Each path below is one point turned by a fixed rotation once a step. After each direction that follows a path, write how fast that rotation turns it, in degrees each step (0 if it stays still).
Each turn is a multiple of 5 degrees from 10 to 175, or 0.
Each row of a path follows its step; steps can be skipped.
Rotation 1:
step 0: [-28 -20 -18 -19   3  -6  38 -79   7  31  12  29  18   3 -23   3  -7  11
   0 -23  19 -18  27 -21  17 -13  -6  -2 -17   9  11  15  31   6 -20   3
  13 -17  13 -11 -28  13]
step 1: [ 43 -21 -19  -6  19  15   9  14  -7  -7  51  -9   3 -15 -26 -27  30  20
  27   1  -3 -31 -11  -8 -28  12 -15 -32  -4   9  11  -2 -37  39  22  27
  -9 -21   4  25 -20  17]
step 2: [  6   1   3  -7 -31 -24 -26   0 -21 -27   1  27 -10  18   9 -47 -13 -17
  21   9   1  -8   6  -2  -6 -15  51  22 -44   2 -11 -49  13  19   2  -1
   9 -40  16 -22  22  18]
step 3: [-24   4  -3  15  -9 -23  17  15  19  15  19  25   4  -8   1  10  -7 -27
   7 -79  13  -7   6  22   5  -4 -12 -27 -40  30   8  24   5  21  13 -44
  16  -9   6   5 -22 -23]
step 4: [  3 -24  -9 -38 -10  -5 -48  38   1 -20  13  18   2  19 -14   2  33  -4
  41  20  -7  16   2 -10   9  28  -4   2  26  -7 -10  17 -30  14  30 -33
  26  15 -15  33 -26  18]
step 5: [-14 -23  18  -8 -38   1   3 -53 -34  -5 -16  19   5  28  11  -4 -25 -31
   7  21   1  27  11 -13   4 -26  -2  26 -20  52 -41  31  11  18   2   6
 -13  -2  -9  15  22   2]
step 6: [ 16   4 -15  15   4   4  43 -14  15 -16  19  17  12 -43  24  35   5  -4
  36 -31  20  28  -7  -4   5  -7 -39  -6  10  20  10  -9 -17  37 -18  -4
 -24  23  12  -1 -41  30]
step 7: [ 54 -23 -16 -27 -31  13  -2  10  15  -8  13  -4 -13   7 -33 -25  22 -20
  -1  50  -1 -15  24 -15 -14 -23 -11  38   7   1  -6 -43 -12 -10 -10 -34
   3   1   5 -13 -34  -2]
step 9: [  1  11  -9 -24   9 -25  24  49  38 -30  11  34  16  10 -13  31  13  -9
   6 -25  12  11  21  21  37  15  22 -33  16  -9 -28 -18   4   2 -29  11
   2  15 -22 -13 -29  24]
Speeds:
[ -5   4  -7  -2   1   5  -6   5  -2  10  13 -15 -10   8   8  -3   2  -2
   0   7  -9  -5   6   2  -4  -1   6   2   8   3  -7 -13  -3   4   9  -2
  -4   7 -12   0  -8  11]
130
[  0 -11 -10   5  -1  -7   2  -2  -3 -11   0  -3   6   0  -2   0   7   4
  -4  12   1  -3  -4  10 -10   6   2  15  -9   2  -3   3 -15  -8   9   1
   8   4  -4  -7   9   1]
125
[ 12  -8  -8  11  -4   8  -2   2   1  -1  13   7  -7  -3  -6  14   2  10
  -5  -1   3 -11  -9  -4  12   8   6  -8   0  -1  -3   4  -2  -2  -4  -7
   2   8  -3  -1 -10  -2]
125
[  5  18  -6   5  13   1   4 -11   8   0   0   4  -1  12   0  -1   8   1
   1  -8   9   5   5   4  -9  -2   0  -7   3  -7  -6   8 -18   6  -5  -4
   3   0  -3  -5  -2  -3]
130
[  4  10   7  -8   3  -9  -7   6   7  -3   0   5  -1 -12  -6  -3   0  -9
  -7  -4  -2 -14 -11  13   1  -4   8   5  -5  -8  -5  -2   3  11   4  -1
   2  -4 -13  -2  -2  -6]
60
[  0 -10   8  10   2   6   3 -12  -7   9  -1  -3  -3  -3  -6  -2   2 -14
  -3  -8   4  -7   2   1   2 -12  -4  -6   3   6  -5   5   3 -12   8  -7
   5  -9 -10  -9   7   5]
145
[ -1   5  -4   2   3   2   0  -1  -1   9   9   3  -7  11 -12   1   2   6
  -6  -4   5   0   3  -2  -2   1  -4  23  -1  11  -7   2  17   6  -5  -1
   2  -1   3  -1   9  -9]
145
Rotation 2:
step 1: [ 48 -17   9  -7  12 -21 -14  15 -16  23   6 -21  15  22   7  10 -25  17
  28 -17 -16  57 -13  13 -19   9   1  -8  15 -14 -10  20 -17 -21   8  -1
   8   5 -45 -16 -15 -51]
step 2: [ 23  20 -23 -32  13 -38 -30 -32  26 -44  -7 -29  15  -3  13  -2 -34   0
   1   8  -3  21   1  21 -18  19 -15   8   2  19 -17  46  15 -31   0   2
  14  -4  30  -5   0 -29]
step 3: [ 12  24 -33 -42 -41  -5 -27   7 -17  10   8 -11   3  41 -16 -11 -48  14
 -22   2  -3  -2 -22 -18 -30   3   6  11  29   0  42  38  12   5  -8  -1
  22 -20   5  -7   4  16]
step 4: [ 20   0  -6 -30 -29  -2 -31  23   0 -23  28   9  11   8  18 -23 -17 -38
  -5 -11  14  22 -30 -32  -7  17 -11 -33 -45 -24 -18  32 -30  12   0  23
   1 -21 -12   1   3  23]
step 5: [  7 -11  -8  -8 -18 -39 -31  50 -30  -6 -37 -14 -24  16 -13 -13 -34 -33
   6 -24  46  18  16  15   4 -24 -23 -21  -3 -20 -15   1  -5  -7  17  -4
  21  -1   1  19  -9 -16]
step 6: [ -9 -10 -26 -18  -7 -27 -10  15 -25 -21   8 -21  -5  10  34 -20 -38   8
  39  18  19  60   9 -19  16  -6  29 -12  -4  26  17 -11   1 -33 -19   8
   2  30 -14 -16   8 -20]
step 7: [ 54  -1  10 -25 -11 -19 -26  -8 -26 -36  -6  -4   5  18 -14   8 -13  49
   7  -8 -28  46   3 -11  18  -8  22   3  -4  -8 -26  15  25   8   6  11
  45   7  17 -24   6   6]
step 8: [-25  23 -13 -25 -63 -24 -25  15 -18 -27   2 -41 -11  -9  10  -7  16  -3
 -19  21 -31   3   2  -1 -11   2  21  -6   1 -11 -24  46   0  -3 -12  -3
  18 -25  24  -6  31 -21]
step 9: [ -8  -5  -1 -16 -21 -35  -6  44 -21  -4  26  -8  20  23 -10  -2  19 -23
  -3 -41  16  17 -12  -1 -20 -21  29 -22  10  10  29  49  12  17  31  27
  -1 -10  -5  -2  35  25]
Speeds:
[ -6  -1   0  -9  -2  18   2  -3   2   2   1   1   9   5  11   0   5   9
   2 -10   1 -15   5  -3   3  -6  -4  -1   6   1 -14  -4   6  -4   5  -9
 -10  10  -2  10  -1   1]
0
[ -6  19  11   3  -9   2   7   2   6  -9   4   4   3   5  -1   1   1   2
   8  10   4   8  -4  -8 -10  -3   1  -7   6   3   8  -5   3   2  15  -1
   6   4  -7   2 -10  -3]
125
[  4  -2   2  -9   0   0  -3  -1  -5  14  -1  11   7   3   8  11   4   7
 -10  -4  -7   8  -5 -10   0   7  -2  -1 -12   7   5  -6 -10   8   4   8
   4  14  -2  -5  -2   1]
120
